Here are some points, each followed by its number:
[ 1.4  -0.6   1.91 -3.86  3.05  3.2  -0.36  1.15  1.44  1.26  1.44  0.26  0.67 -0.5  -0.81 -1.26] 0
[ 0.46  0.32  0.03 -1.1   0.76 -0.3  -1.03  0.39  1.88  1.38  1.19  0.27  1.19 -1.01  0.54  1.09] 1
[ 0.6   0.48 -1.58  0.1  -1.72 -0.93  0.27  0.9  -0.82 -0.89 -0.29  0.21 -0.17  0.41  1.79  0.78] 2
[ 2.   -1.88 -1.11 -1.47  1.77  0.76 -1.25 -0.45  1.94 -0.81 -1.12  0.77  1.34 -0.31 -0.41 -0.91] 3
[ 0.03 -0.3   0.05 -0.21 -0.2  -0.27  0.02 -0.2   0.11  0.36  0.35 -0.31  1.18 -1.05  0.53  0.95] 4
[ 0.09 -0.14  0.89 -0.11 -0.7   0.44  0.9  -0.28 -0.65 -0.62 -0.75 -0.98  0.47 -1.2  -0.13  0.  ] 5
[ 0.09 -0.06  0.06 -0.02 -0.6  -0.23  0.11 -0.19  0.12  0.06  0.35 -0.23  1.01 -1.    0.51  0.98] 6
[ 0.2   1.19 -0.03 -0.07 -0.85  0.23  0.36 -0.06 -0.89 -0.36 -1.    0.08 -0.35 -0.25 -0.01  0.7 ] 7
[ 0.47  1.39  0.05 -0.01 -1.11 -0.45 -0.22  1.09  0.02  0.16 -0.66  0.29  0.43 -1.06  0.76  0.78] 8
[ 1.37 -1.08 -1.71  0.01  1.02 -0.53  0.48 -2.02  0.72 -0.92 -0.49  0.79  0.28 -0.36 -1.07  0.35] 9
[-1.32 -0.35  0.7   0.77 -0.14 -0.64 -0.07  0.25 -0.09  0.11  1.53 -1.13  0.29 -0.78  0.17 -0.42] 10
[-0.18  0.42 -0.23  0.08 -0.61  0.55  0.06  0.88 -0.43  0.03 -0.28 -0.52 -0.6  -0.55  0.22  0.04] 11
New points follow, each followed by the numbers of its three nearest points above by angle, nearest first.
[-1.72 -1.6   1.97  0.13 -1.31  1.01  1.98  0.99 -1.85 -0.71 -0.43 -2.63 -0.6  -1.39 -0.53 -0.78] -> 5 11 10
[-0.06  0.43 -0.45 -0.26  0.45  0.2  -0.68  0.26  1.25  0.71  2.06  0.3   0.55 -0.91  0.03  0.92] -> 1 4 6
[-0.18 -1.12 -1.34 -0.3   0.69 -0.43 -0.59  0.57  0.    0.25 -0.32 -0.41 -0.96  2.52 -0.03 -1.45] -> 3 2 9
[-0.77  1.81  1.91  0.33 -0.67  0.92 -0.27 -0.06  0.02 -0.51  1.2   0.23  0.02 -0.8  -1.17 -0.08] -> 10 5 7
[ 0.5   0.18 -1.85  0.77  0.01 -0.65 -0.22 -1.04 -0.55  0.72 -0.57 -0.15 -0.78  3.    1.   -0.43] -> 2 9 7
[ 0.35  2.98 -1.87  3.1  -0.49  1.48 -1.23 -2.9   1.11 -2.19  3.13  4.08 -0.33 -2.78 -1.06  1.51] -> 9 6 7
[ 0.28  1.36  0.19  0.03 -1.04 -0.54 -0.3   1.    0.15  0.34 -0.74  0.19  0.51 -1.24  0.66  0.88] -> 8 6 7
[ 0.44 -0.69 -1.7   1.34  0.52 -1.65  1.89 -1.41 -0.67 -1.81 -0.54 -0.04 -2.42  5.3  -1.67 -1.99] -> 9 2 3
[-1.55  1.59  0.87  1.28 -1.54 -0.54  1.68 -0.56 -0.83  0.44  0.66 -1.02  0.54 -0.1   0.66  0.81] -> 10 6 7
[ 0.   -0.19  0.74 -0.24 -0.63  0.49  0.74 -0.19 -0.67 -0.56 -0.68 -0.84  0.49 -1.09 -0.24 -0.07] -> 5 7 6
[-0.01  1.04  0.19  0.05 -0.75 -0.27 -0.35  0.79  0.02  0.15 -0.33  0.11  0.32 -1.    0.4   0.45] -> 8 11 6
[-0.11  0.8  -0.63 -0.89 -0.44  0.36 -1.11 -0.06  1.52  0.68  1.4   0.25  1.23 -1.27 -0.23  0.12] -> 1 4 6
[-0.66  0.14 -0.5  -0.87 -0.35 -0.6  -1.5   0.48  0.01 -0.47 -0.99  1.87  0.12 -0.74  0.07  0.15] -> 8 3 2
[-1.79 -1.43  2.21  0.19 -1.57  0.83  2.13  1.19 -2.13 -0.69 -0.65 -2.9  -0.51 -1.4  -0.54 -0.68] -> 5 11 10
[ 0.64 -0.33  0.6  -1.73  1.27  1.59 -0.15  0.67  0.61  0.44  0.73  0.24  0.12 -0.09 -0.34 -0.74] -> 0 3 1
